In the data rows, 128 means zero.
Some points, one per row:
125 93 121 117 108 131 126 129 109 117 132 166 153 129 145 112
47 146 173 0 36 125 143 81 88 234 104 34 171 112 163 172
115 110 130 92 102 129 126 122 106 137 124 144 153 130 140 120
141 140 124 160 150 125 129 135 141 119 128 124 108 128 118 130
129 137 129 120 129 128 129 125 128 134 124 115 126 127 126 132
69 126 157 4 56 129 137 98 92 196 113 83 166 120 158 155
118 131 136 101 116 126 131 120 124 144 124 113 130 124 130 134
169 153 116 214 189 129 126 142 169 87 134 129 78 132 96 128
132 139 127 139 140 129 127 130 135 124 128 122 122 124 120 130
151 161 124 172 170 127 130 135 162 116 125 98 88 129 105 141
132 125 126 138 131 127 126 133 127 122 130 136 130 128 126 124
122 109 128 113 113 132 123 125 113 126 133 145 145 127 136 122
0 60 202 0 0 125 141 40 0 255 95 71 255 106 243 163
131 160 136 126 144 127 133 126 145 140 124 85 100 127 115 150
154 111 109 191 152 128 120 147 135 85 140 178 120 137 121 105
172 173 118 219 205 126 129 145 179 95 133 102 63 128 93 137
159 129 110 198 171 130 121 145 145 87 133 153 106 133 111 116
136 136 124 147 138 127 127 130 135 119 129 127 117 129 121 126
0 203 222 0 0 118 164 42 77 255 77 0 181 93 176 235
80 141 161 16 74 127 138 100 103 195 114 65 153 118 150 162
165 146 116 213 188 128 127 150 163 87 134 137 89 135 102 125
171 108 99 223 171 132 118 156 143 66 146 194 113 138 114 97
117 135 139 90 110 127 132 117 122 151 121 106 136 128 135 141
179 105 95 250 186 132 116 162 151 50 148 202 106 141 110 91
127 67 109 132 103 136 117 134 99 100 141 211 167 137 147 96
139 178 138 149 162 123 136 130 160 135 124 72 87 123 105 154
142 108 115 160 135 129 123 144 127 104 136 164 135 132 128 108
148 99 108 174 141 127 118 142 129 91 136 183 133 135 126 100
99 89 131 69 77 130 127 116 91 147 129 157 175 130 154 117
135 106 120 148 127 131 124 136 121 111 134 160 138 131 132 111
134 133 127 148 140 129 125 135 136 118 131 130 115 131 122 127
125 151 135 118 134 124 135 122 138 139 122 93 117 126 125 143
139 130 125 152 143 127 127 135 138 117 129 132 118 129 120 127
113 147 141 92 115 122 134 116 127 156 120 92 129 122 130 144
79 88 141 21 49 131 127 106 78 172 122 141 191 127 166 126
128 140 130 121 129 125 131 124 134 133 126 107 120 123 124 136
100 94 132 70 76 131 123 117 90 149 131 154 174 128 154 119
158 145 116 191 170 125 129 142 153 97 132 134 94 132 107 122
167 175 120 217 202 124 128 146 176 99 129 95 67 128 94 140
134 131 125 145 137 129 127 131 132 120 131 132 123 128 124 127
134 119 127 136 128 128 125 127 128 121 130 147 130 132 131 121
149 124 118 166 147 129 126 141 137 103 130 150 118 131 121 116
140 110 111 162 137 130 122 138 125 100 133 174 133 134 128 111
151 144 121 175 164 127 130 140 152 112 129 124 99 125 110 128
138 130 119 157 142 130 126 137 137 114 134 138 119 131 123 121
156 166 122 190 179 131 134 141 166 111 127 106 83 129 101 135
65 127 166 0 47 123 138 93 87 207 113 74 171 115 161 155
120 119 128 118 118 125 129 124 123 130 129 133 136 129 134 128
67 122 161 0 50 122 136 98 91 201 113 83 174 115 161 151
96 86 136 56 66 133 126 116 84 152 126 157 182 128 160 116
159 127 113 192 164 125 124 144 145 91 134 153 108 132 114 116
113 116 128 99 103 127 127 123 115 141 126 133 147 129 138 127
144 111 117 168 145 129 121 141 130 101 133 161 126 135 124 109
151 166 124 182 178 128 128 138 165 112 126 100 83 127 101 138
182 172 110 250 218 127 128 149 191 78 138 114 54 131 82 130
127 162 137 131 146 126 134 128 147 140 124 84 102 126 113 147
17 114 183 0 0 123 145 68 51 255 103 58 218 112 184 163
14 184 203 0 16 119 157 58 85 255 88 0 173 100 165 214
152 160 129 176 170 125 132 139 161 117 127 102 88 128 104 137
144 135 123 165 154 131 126 138 143 111 132 133 109 132 118 125
147 161 128 167 166 126 132 133 163 118 126 95 92 125 105 144
0 187 228 0 0 117 167 34 63 255 74 0 197 92 185 232
149 137 121 170 155 128 122 138 145 110 129 135 106 131 115 123
161 140 117 194 174 131 130 146 155 98 133 135 96 131 106 121
119 149 139 113 130 127 134 121 138 147 120 90 118 124 123 147
132 112 122 139 123 131 125 131 118 119 132 157 139 132 131 117
151 129 114 172 147 130 124 140 138 103 135 148 116 136 119 114
106 79 124 83 78 134 124 123 86 132 133 178 175 130 157 107
98 112 139 60 86 127 129 117 100 161 122 125 160 125 150 132
140 123 120 152 139 129 128 136 136 112 132 146 122 134 124 120
127 95 119 121 106 132 122 131 112 120 134 168 152 132 141 111
106 154 144 74 115 125 137 113 131 169 117 74 124 118 131 153
139 129 125 153 142 130 126 132 134 116 133 136 117 128 124 124
109 117 133 80 96 129 130 121 109 150 121 127 154 126 146 131
146 134 122 166 153 129 126 134 143 108 134 139 112 127 115 126
143 98 112 166 135 131 120 140 126 95 139 178 131 137 130 105
156 145 118 190 176 126 127 141 155 98 133 128 92 131 105 123
142 145 124 163 154 129 129 135 142 116 130 117 108 129 116 131
160 103 103 203 159 134 117 152 138 73 143 192 120 139 118 99
123 117 127 119 118 129 128 123 122 127 129 144 140 128 135 120
158 175 124 193 187 126 133 140 173 112 123 89 72 126 96 144
173 157 113 231 201 127 127 149 173 86 133 126 70 133 94 129
181 179 113 244 219 128 129 149 187 85 131 101 57 132 83 137
169 126 105 216 180 129 124 149 154 78 142 164 102 136 108 112
140 154 130 149 154 125 134 132 150 128 129 105 105 126 113 138
122 126 129 116 120 129 128 126 126 134 126 126 133 126 133 129
136 132 121 150 143 125 128 130 137 121 131 127 117 129 121 128
130 115 123 136 129 129 124 130 127 119 131 145 131 132 130 119
64 112 158 0 41 127 137 95 78 197 113 94 182 120 166 151
153 132 116 187 162 129 123 143 148 94 135 146 106 131 113 118
169 105 101 222 173 130 121 154 142 71 145 190 111 139 112 97
186 124 94 255 201 129 118 162 163 52 143 183 87 138 100 101
101 147 146 80 111 126 134 115 124 166 122 80 131 127 133 150
162 158 120 201 182 125 129 145 163 97 133 122 86 129 101 126
95 105 142 59 80 129 126 110 97 159 126 124 165 125 155 132
136 132 124 146 140 132 128 132 137 124 132 129 120 129 121 126
109 78 121 88 83 132 120 126 90 129 131 180 176 134 152 107
91 121 147 41 74 127 134 110 102 176 117 102 163 117 151 140
132 157 134 140 150 123 134 129 148 134 123 92 104 124 117 145
131 149 133 124 137 127 133 126 138 137 127 101 114 123 119 138
174 174 118 226 206 126 131 148 180 91 129 107 61 128 88 136
106 118 141 82 96 130 128 113 111 151 123 118 145 126 142 132
167 122 105 218 170 132 119 153 148 75 140 169 104 137 114 108
140 108 115 161 137 130 122 136 121 98 141 173 133 131 129 109
104 117 136 70 92 127 132 114 108 157 119 117 156 126 143 132
101 98 137 68 80 129 126 115 92 150 124 143 166 126 151 122
39 49 152 0 0 129 127 87 26 204 121 156 246 120 197 120
111 123 132 92 102 130 128 117 113 145 124 126 145 128 141 128
143 148 127 160 155 126 130 133 147 117 129 111 102 125 113 133
121 106 127 104 106 129 122 126 110 131 129 147 147 129 140 122
156 138 117 198 174 131 125 145 154 90 133 143 100 135 110 116
0 57 192 0 0 128 136 48 0 255 99 86 255 109 233 156
114 153 143 101 123 124 136 117 133 154 120 84 121 118 126 147
150 100 108 178 147 134 118 146 131 87 139 184 132 133 125 101
134 93 112 140 120 132 119 136 111 104 135 179 145 134 135 103
47 76 154 0 1 131 132 87 51 203 117 130 224 125 184 132
0 75 200 0 0 125 145 43 1 255 95 61 255 108 228 169
144 119 118 160 140 130 120 135 131 109 135 151 126 135 124 115
162 141 117 197 177 130 129 145 157 95 135 136 93 131 106 126
151 117 113 183 155 129 120 145 135 88 139 166 125 136 123 105
7 146 193 0 0 121 150 58 66 255 94 1 199 104 184 194
157 147 117 192 171 129 130 143 153 97 135 135 97 131 108 123
137 99 117 143 124 132 123 135 116 105 132 175 143 134 136 107
0 127 222 0 0 118 154 29 16 255 80 0 255 94 220 213
88 132 149 44 82 126 137 110 107 174 120 89 154 122 147 149
145 126 119 164 148 129 125 138 139 104 134 148 120 132 121 120
148 113 115 169 141 135 124 139 137 98 134 163 124 134 125 110
94 108 141 53 75 128 129 113 92 161 123 127 167 123 151 129
125 134 132 126 132 126 129 128 130 130 127 119 124 128 128 132
162 154 119 200 183 128 128 144 164 97 133 118 82 134 100 131
91 163 156 52 101 124 140 102 127 185 112 51 128 118 136 166
92 157 155 50 97 123 137 102 124 182 113 59 133 118 139 161
177 123 102 230 184 131 121 153 154 70 140 172 101 137 105 103
77 67 137 15 36 131 126 105 60 167 128 164 209 128 175 116
131 129 130 135 135 127 129 128 131 123 127 130 124 128 122 129
92 103 141 55 71 128 129 109 95 162 123 130 174 128 155 127
102 105 133 74 87 131 128 114 97 148 126 138 162 129 149 125
190 133 96 255 210 132 121 162 173 50 143 173 76 139 91 104
114 255 177 100 189 114 158 100 210 213 96 0 25 105 76 231
95 135 148 53 89 124 138 111 113 177 119 88 147 120 145 148
Here are 16 more points, each followed by its number:
192 197 117 255 232 122 134 155 205 85 135 84 34 129 73 142 0
163 116 103 209 169 131 118 152 141 76 141 180 111 134 115 108 1
149 126 116 180 159 131 124 145 143 98 131 150 111 131 120 116 2
100 101 134 71 82 130 126 115 97 150 128 140 166 128 147 126 3
94 129 144 49 86 126 134 107 108 171 120 97 153 123 144 146 4
96 112 141 53 76 128 130 109 95 161 122 121 165 127 152 136 5
108 114 135 85 94 128 127 118 107 151 125 125 151 126 145 126 6
114 129 137 91 107 130 129 119 121 149 122 116 136 125 133 133 7
160 136 114 192 167 130 126 145 154 92 135 142 99 134 109 118 8
138 82 108 153 121 131 118 140 108 94 137 201 151 138 138 91 9
129 127 126 127 127 128 127 130 125 128 127 128 129 127 126 125 10
105 127 140 75 97 125 130 114 115 154 122 108 148 126 141 138 11
143 147 124 161 158 131 134 136 151 116 128 116 104 129 113 132 12
144 111 118 160 142 132 119 139 129 100 137 167 128 133 126 110 13
123 150 139 119 134 125 135 125 141 143 127 90 114 123 124 147 14
88 132 150 42 84 124 135 105 108 184 117 81 148 120 142 154 15
Which three of these numbered points are nearest to each point below, looking only along the 2 directions in which the first points spread most? Their numbers follow each, nearest first.
183 202 119 251 236 123 135 152 204 85 130 76 32 130 73 150 > 0 8 12
109 84 125 81 78 134 123 120 88 137 130 168 175 130 152 112 > 3 6 5
103 101 132 71 85 130 126 119 99 144 126 139 160 126 149 127 > 3 6 5
169 152 109 221 191 129 126 148 166 87 133 133 83 133 100 125 > 8 2 1
106 86 130 72 77 130 123 119 91 141 132 160 176 127 157 115 > 3 6 5
128 61 110 134 101 134 115 136 93 97 142 215 174 136 149 88 > 9 13 3
102 96 132 67 82 130 127 117 94 145 130 143 170 128 155 120 > 3 5 6
132 125 123 134 130 129 130 130 128 125 127 134 128 131 128 123 > 10 13 12
151 128 123 168 152 127 123 140 141 107 133 141 112 133 118 118 > 2 12 8
103 131 141 73 98 128 132 115 112 160 121 106 145 123 138 140 > 11 7 4
105 79 125 76 75 131 126 118 82 136 133 174 185 131 159 107 > 3 6 5
151 124 115 178 158 130 125 138 144 100 133 149 111 135 116 118 > 2 8 13
172 98 96 229 171 135 116 152 138 57 146 206 113 140 116 89 > 1 8 2
115 131 136 98 114 126 129 121 122 146 124 110 139 125 134 136 > 7 11 6
96 130 145 58 86 125 132 111 107 168 123 108 152 123 147 139 > 4 11 5
102 127 141 79 99 129 132 115 112 158 120 106 144 124 142 140 > 11 7 6
169 154 112 219 193 127 124 147 167 86 137 129 78 132 95 126 > 8 2 1
110 112 132 83 95 128 124 118 106 144 125 134 154 127 144 129 > 6 3 11
112 135 137 97 108 128 134 115 123 150 126 112 138 124 134 137 > 7 11 6
178 87 90 244 178 134 113 160 140 42 150 224 123 141 115 79 > 1 8 2
97 102 133 62 79 130 127 118 93 152 126 142 167 125 150 120 > 3 5 6
124 155 138 124 136 127 134 119 137 145 123 89 110 123 122 144 > 14 10 7
95 108 143 52 75 128 133 110 97 164 124 119 168 122 153 133 > 5 3 4
173 157 113 225 195 126 130 150 169 87 134 125 74 128 95 127 > 8 2 12
91 123 148 44 79 128 130 107 102 173 118 101 161 123 151 139 > 4 5 15
114 113 130 98 105 131 125 123 109 137 132 139 147 129 138 124 > 6 7 3
103 89 131 79 80 137 125 119 96 140 130 157 172 130 155 114 > 3 6 5
178 89 93 232 168 133 113 162 139 55 145 221 120 144 119 79 > 1 2 13
79 146 158 25 76 126 140 102 109 193 114 68 150 116 145 160 > 15 4 5
35 183 190 0 36 117 154 72 101 255 91 0 154 101 153 206 > 15 4 5
190 211 118 255 244 121 136 153 213 88 130 69 24 126 67 153 > 0 8 12
122 151 136 116 131 124 135 122 137 145 122 93 113 124 126 148 > 14 7 10
154 126 116 183 157 130 122 142 142 97 133 148 109 132 118 117 > 2 8 13
100 128 144 69 94 126 133 114 111 162 119 106 151 125 143 140 > 11 4 6
118 130 135 100 113 125 132 121 124 148 127 112 136 127 134 136 > 7 11 6
126 173 142 117 144 121 138 123 146 153 120 64 103 121 112 155 > 14 12 7
146 107 113 167 139 134 120 141 127 99 138 171 132 132 125 107 > 13 2 9
180 206 123 245 230 120 136 149 206 95 129 68 34 127 72 151 > 0 8 12
170 99 96 223 168 134 116 155 140 64 145 205 116 139 118 90 > 1 2 8
133 127 126 138 131 129 127 129 127 124 133 135 124 130 127 123 > 10 13 12
111 114 133 87 97 131 129 119 106 147 126 130 152 129 144 128 > 6 11 3
127 126 128 128 130 130 128 129 127 127 122 127 132 124 129 128 > 10 7 14
117 126 133 106 114 130 130 124 124 140 124 118 138 127 134 135 > 7 10 6
170 151 112 220 194 129 123 152 166 83 134 133 80 130 101 122 > 8 1 2
127 71 113 126 101 135 118 133 96 102 139 204 173 136 147 95 > 9 13 3
130 128 126 133 133 126 128 128 128 122 131 130 126 129 125 124 > 10 12 13
175 106 97 232 177 134 116 158 146 59 144 196 112 140 111 94 > 1 8 2
103 133 143 77 104 126 131 119 113 160 121 96 137 123 139 143 > 11 7 4
86 108 146 36 69 127 130 105 90 171 122 124 174 122 154 132 > 5 4 3
151 131 116 177 154 129 126 138 144 102 134 150 113 132 119 118 > 2 8 13
152 136 121 179 158 130 125 137 147 106 134 136 108 131 115 121 > 2 8 12
129 129 128 132 132 125 128 130 133 129 126 126 124 131 126 129 > 10 14 12
174 108 97 230 178 133 113 159 145 63 143 197 109 140 110 94 > 1 8 2
112 130 136 92 110 125 130 118 117 147 122 108 137 125 136 136 > 7 11 6
98 92 131 64 75 130 122 117 92 151 124 149 174 127 156 121 > 3 5 6
168 99 99 218 167 132 118 152 138 67 143 200 117 140 119 93 > 1 2 8
168 155 111 211 188 126 125 148 165 90 132 128 83 134 103 126 > 8 2 12
145 109 114 162 141 132 124 136 129 101 135 165 127 135 130 108 > 13 2 9
145 150 123 165 161 126 131 134 150 114 131 115 103 127 110 131 > 12 8 2
89 104 144 38 71 129 131 107 92 169 123 124 171 125 157 133 > 5 3 4
89 137 151 32 81 125 134 104 109 185 112 78 151 116 147 154 > 15 4 5
89 111 144 40 72 127 134 107 97 171 121 115 166 125 158 139 > 5 4 3
118 121 131 106 110 128 129 124 118 139 126 125 143 125 136 130 > 7 6 10
180 201 122 241 225 126 133 149 200 93 130 73 40 127 74 149 > 0 8 12
145 125 118 173 150 128 123 141 140 104 130 149 119 133 121 115 > 2 13 8
95 125 143 59 88 125 133 114 110 170 121 105 156 122 148 139 > 4 11 5
117 132 137 103 117 124 130 122 124 139 128 118 135 128 134 133 > 7 10 11
91 128 147 55 90 126 133 109 107 171 117 97 151 123 146 144 > 4 15 11
101 142 147 73 102 127 136 110 119 165 118 93 136 120 138 146 > 11 4 7
119 154 136 112 129 126 134 125 138 147 123 92 117 121 124 150 > 14 7 10
176 212 124 235 229 126 136 146 201 101 127 56 31 125 75 157 > 0 8 12
165 148 112 210 181 128 125 146 159 89 135 136 91 132 108 118 > 8 2 1
141 73 108 153 118 132 115 140 109 94 138 203 157 137 138 97 > 9 13 2
180 193 119 242 224 128 132 152 196 91 129 85 46 126 80 143 > 0 8 12
139 82 111 148 121 133 118 137 106 94 139 197 153 136 140 99 > 9 13 2
170 230 134 220 225 120 141 139 207 118 123 27 28 121 74 169 > 0 12 8
112 126 135 88 109 126 130 117 116 148 122 115 137 125 140 134 > 7 11 6
118 119 131 102 110 128 128 121 119 141 127 129 142 123 136 129 > 7 6 10
179 189 119 234 215 126 131 147 192 95 131 89 48 127 83 143 > 0 8 12
148 130 119 171 152 131 124 137 141 104 132 143 116 133 118 119 > 2 8 13
141 108 115 166 139 129 122 140 130 103 135 163 129 133 130 111 > 13 2 9
145 107 113 163 135 128 121 138 127 100 136 172 131 134 128 104 > 13 2 9
67 141 164 0 61 124 141 92 97 211 111 56 159 113 155 163 > 15 4 5
123 163 142 114 135 124 135 122 142 153 120 77 105 123 119 153 > 14 7 10
176 103 96 241 179 132 116 160 151 53 145 203 104 139 109 93 > 1 8 2
170 113 99 220 176 132 118 155 145 65 140 188 108 137 111 98 > 1 8 2
147 103 114 165 140 131 119 139 127 99 138 172 129 136 128 107 > 13 2 9
129 127 126 130 129 126 127 130 131 129 128 126 124 128 128 127 > 10 14 7
145 131 119 170 151 124 124 140 141 106 132 140 113 131 119 125 > 2 12 8
121 131 133 111 117 125 130 125 126 140 127 118 130 127 130 135 > 7 10 14
126 130 132 127 129 128 124 128 130 129 122 127 128 129 127 126 > 10 7 14
98 115 141 61 81 129 128 111 103 162 125 118 161 123 148 137 > 5 4 11
94 138 149 52 91 126 136 107 112 172 117 86 144 119 142 147 > 4 15 11
94 121 145 48 79 127 138 105 105 170 119 104 162 124 151 137 > 4 5 15
179 181 114 237 213 126 130 150 189 85 134 102 53 129 86 135 > 0 8 12
105 125 139 80 99 129 132 118 113 158 123 108 147 125 141 138 > 11 7 6
142 154 126 160 160 126 129 132 150 118 128 111 101 129 111 134 > 12 2 8
122 187 143 121 150 124 137 121 157 154 117 54 92 119 111 162 > 14 12 7
76 101 149 13 50 129 132 103 79 182 120 121 185 123 166 133 > 5 4 3
Now 16 new points, numbered from 0 again:
161 145 119 203 181 127 125 148 159 93 132 130 90 130 102 123 0
157 120 111 190 160 130 122 146 142 87 139 163 115 133 114 110 1
74 137 158 12 64 127 138 95 101 195 109 68 158 118 154 156 2
151 51 95 177 120 136 108 149 101 69 148 248 167 142 147 70 3
130 111 124 133 119 129 125 126 119 122 128 155 140 129 135 114 4
157 123 110 187 163 128 127 144 143 92 136 153 110 136 116 113 5
45 118 169 0 21 125 139 82 71 229 108 68 192 116 174 158 6
92 101 136 53 73 129 127 113 92 160 124 132 174 125 154 129 7
108 167 149 86 120 126 138 113 137 169 116 62 114 118 125 161 8
165 117 103 214 167 131 118 151 145 75 139 180 112 134 113 103 9
158 133 114 193 164 129 124 148 149 95 136 144 105 131 111 122 10
67 146 166 0 61 121 139 91 101 210 112 52 160 115 152 164 11
170 109 101 225 177 130 123 156 148 67 139 186 106 139 114 98 12
132 118 124 126 125 129 126 130 123 123 130 142 135 132 132 120 13
150 105 111 172 143 130 118 143 127 94 137 173 130 135 125 106 14
44 64 151 0 0 132 127 87 39 205 113 141 235 119 192 126 15
Which three of these numbered points are nearest to each point below, looking only along the 2 directions in which the first points spread most? Their numbers follow each, nearest first.
156 139 116 186 167 125 124 141 148 96 134 138 101 132 111 120 > 10 5 0
159 117 109 195 160 132 124 146 143 88 137 171 114 138 118 103 > 1 5 9
145 86 110 164 126 132 121 142 115 88 139 201 147 138 135 98 > 14 4 3
132 136 128 136 137 122 127 129 134 126 125 122 121 128 125 132 > 13 4 10
94 102 139 56 72 130 129 115 93 152 125 134 172 127 153 123 > 7 2 4
127 86 116 124 106 135 121 132 104 112 134 181 160 135 143 102 > 4 13 14
93 103 138 51 73 129 128 115 94 160 123 134 172 127 154 127 > 7 2 4
180 111 99 240 185 134 116 158 152 60 148 189 98 136 106 96 > 12 9 1
117 226 162 102 160 118 148 112 172 188 111 0 65 110 97 194 > 8 2 11
151 137 118 184 165 125 128 140 150 97 133 133 101 130 108 124 > 10 0 5
159 131 113 199 171 131 127 147 151 92 135 146 104 131 109 117 > 10 5 1
28 20 148 0 0 133 124 82 4 206 121 187 255 121 218 106 > 15 6 7
96 104 137 53 75 130 128 109 93 159 122 128 166 123 153 126 > 7 2 4
158 135 116 193 169 128 124 143 151 96 136 141 101 135 112 119 > 10 5 0
144 105 113 164 139 129 120 140 125 94 136 177 135 133 126 107 > 14 1 5
147 104 109 167 144 127 123 140 128 92 142 178 129 137 127 102 > 14 1 5
78 139 157 20 72 126 138 100 103 194 112 73 155 119 150 156 > 2 11 6
16 111 181 0 0 125 143 66 48 255 100 57 226 107 195 163 > 6 11 15
0 125 235 0 0 119 163 10 0 255 75 0 255 92 237 222 > 6 11 15
149 124 114 175 152 127 122 143 137 98 136 154 114 137 119 116 > 5 1 10
147 142 121 165 157 129 129 141 145 115 127 125 104 128 113 130 > 10 5 0
155 62 95 188 128 135 112 150 111 68 147 241 149 139 137 79 > 3 14 9
94 96 139 54 70 130 127 111 88 156 125 140 173 127 156 122 > 7 2 4
97 109 133 64 80 129 128 114 96 154 124 138 164 125 151 128 > 7 4 13
151 121 115 176 152 129 122 141 136 94 136 160 120 134 124 115 > 5 1 14
143 126 116 166 152 126 122 137 135 105 134 148 118 130 121 120 > 5 1 10
0 0 173 0 0 137 117 37 0 255 110 243 255 123 255 87 > 15 6 7
114 255 180 90 178 113 161 103 202 212 96 0 35 102 82 227 > 8 11 2
179 113 94 238 183 133 119 159 151 58 141 191 100 139 108 94 > 12 9 1
157 118 109 192 162 132 122 146 140 84 137 165 111 133 117 108 > 1 5 9
153 61 92 188 130 136 111 149 105 62 149 243 155 140 138 75 > 3 14 9
157 140 118 190 168 129 125 146 149 99 133 138 101 128 111 120 > 10 0 5
59 141 167 0 49 123 138 87 94 220 107 48 166 112 160 168 > 11 2 6
116 241 168 92 160 119 150 105 181 195 107 0 62 110 99 205 > 8 11 2
59 142 170 0 42 121 140 85 89 224 107 45 172 115 158 165 > 11 6 2
153 118 111 184 154 130 123 144 138 92 134 164 118 136 116 111 > 1 5 14
165 115 105 213 169 132 121 151 144 74 135 174 110 133 115 103 > 9 12 1
166 164 113 218 197 125 126 145 171 91 136 116 78 129 97 129 > 0 10 5
91 139 151 52 91 126 138 106 110 181 116 77 145 115 145 155 > 2 8 11
157 137 113 190 166 131 124 141 150 100 133 141 101 131 111 122 > 10 5 0
163 127 107 211 171 130 119 148 147 79 141 167 104 137 110 110 > 9 1 5
68 142 160 0 58 124 141 93 102 210 110 55 160 114 153 161 > 11 2 6
148 122 119 166 148 128 124 137 135 106 135 148 118 133 122 119 > 5 14 1
199 106 83 255 204 132 113 170 160 33 151 212 90 143 100 83 > 12 9 1
160 130 113 195 168 130 123 149 142 89 139 156 104 136 115 112 > 5 1 10
82 140 157 17 75 124 137 99 104 194 113 69 152 112 147 157 > 2 11 6
185 104 91 245 181 134 115 162 148 46 146 204 103 139 109 87 > 12 9 1
141 106 113 165 134 133 120 138 128 99 136 174 132 138 131 107 > 14 1 4
134 143 130 139 146 131 129 128 143 133 127 109 109 127 118 138 > 13 4 10
109 162 143 89 125 122 135 116 132 162 116 72 121 122 126 155 > 8 13 4
160 139 115 197 168 130 126 145 152 91 133 145 99 133 109 121 > 10 0 5
22 0 148 0 0 134 116 83 0 202 122 216 255 129 230 93 > 15 7 6
165 101 102 205 162 132 116 149 137 69 145 192 121 136 119 96 > 9 12 1
122 74 118 114 96 133 119 128 94 108 136 195 168 133 150 98 > 4 13 14
107 255 174 82 162 112 154 102 186 209 102 0 52 107 94 218 > 8 11 2
53 140 173 0 43 124 144 84 89 228 107 48 175 116 162 169 > 11 6 2
184 110 93 247 190 133 118 158 155 53 146 192 98 140 103 94 > 12 9 1
32 167 189 0 26 122 154 68 91 255 95 0 170 106 162 198 > 11 6 2
119 73 119 112 93 132 121 129 94 115 135 191 171 134 151 99 > 4 13 7
147 99 111 168 138 132 121 139 122 94 137 180 133 136 127 104 > 14 1 5
149 109 113 168 140 133 120 140 131 95 138 174 127 133 124 106 > 14 1 5
50 127 168 0 28 126 140 84 78 221 112 68 185 115 166 157 > 6 11 2
147 122 118 171 152 130 124 139 137 99 132 155 113 131 118 119 > 5 1 10
170 133 108 220 181 133 120 153 153 76 138 159 92 133 105 110 > 9 12 0
190 93 85 255 197 135 114 166 150 30 152 232 105 145 107 78 > 12 9 1
157 112 109 192 160 131 117 144 138 85 138 171 120 137 117 110 > 1 5 9
162 119 111 199 165 132 121 144 143 86 140 166 110 135 113 112 > 1 5 9
41 62 157 0 0 130 130 86 38 209 118 139 238 126 196 127 > 15 6 7
48 43 150 0 0 132 125 92 34 191 122 175 245 124 197 114 > 15 6 7
40 61 159 0 0 130 131 84 35 212 120 143 239 120 199 126 > 15 6 7
112 163 144 91 125 123 139 116 134 161 115 69 115 119 127 155 > 8 13 4
153 116 110 184 153 131 122 143 140 90 135 168 119 136 123 109 > 1 5 14
155 113 113 188 155 129 121 145 134 84 140 168 118 136 118 107 > 1 5 14
163 134 111 205 177 129 122 148 156 86 134 151 103 135 107 115 > 10 0 5
65 133 163 0 52 124 140 92 93 211 110 64 172 117 159 160 > 11 2 6
117 161 142 98 123 122 135 117 134 156 121 76 116 120 122 156 > 8 13 4
145 94 108 170 135 132 116 144 120 92 141 187 144 138 131 100 > 14 1 4
124 221 158 119 166 121 148 118 178 171 111 0 63 114 97 189 > 8 0 13
161 113 107 210 168 132 118 153 141 76 136 182 115 138 116 98 > 9 12 1
84 163 161 30 90 125 142 101 118 199 111 41 134 114 140 172 > 11 2 8
151 108 112 170 141 131 119 140 130 96 138 171 130 132 127 111 > 14 1 5
180 80 86 244 167 135 112 161 140 45 149 233 125 142 119 80 > 12 9 3
149 105 112 171 145 128 121 145 130 95 134 176 128 137 125 108 > 14 1 5
147 143 123 171 159 127 131 138 148 110 130 122 107 132 114 131 > 10 5 0
0 86 195 0 0 127 146 49 11 255 97 54 255 106 219 170 > 6 15 11
167 122 107 217 176 128 120 149 146 76 140 169 103 137 110 107 > 9 12 1
158 120 111 194 161 128 124 147 142 88 140 162 108 136 113 110 > 1 5 10
39 38 150 0 0 130 128 84 22 206 117 169 255 123 208 118 > 15 6 7
166 126 108 205 170 130 123 147 152 81 136 163 102 135 110 110 > 9 1 5
95 79 131 56 61 129 123 114 78 149 127 165 189 127 161 115 > 7 4 15
163 110 104 198 159 131 121 150 139 80 138 180 118 138 120 100 > 9 1 12
80 142 155 22 75 125 138 98 105 193 114 68 155 120 149 159 > 2 11 6
183 103 93 249 188 130 118 161 150 51 143 207 102 143 108 91 > 12 9 1
153 141 119 181 164 130 124 140 150 101 133 131 105 131 109 125 > 10 5 0
148 123 116 166 146 127 126 138 135 104 134 152 120 131 122 117 > 5 14 1
47 22 140 0 0 135 120 93 24 183 129 201 255 128 207 98 > 15 7 6
133 137 130 132 134 127 129 129 134 128 126 123 123 128 124 129 > 13 4 14
140 148 123 162 156 126 127 133 149 120 130 114 101 127 115 133 > 10 0 5
76 131 157 14 63 127 138 100 96 195 116 83 163 118 153 150 > 2 11 6
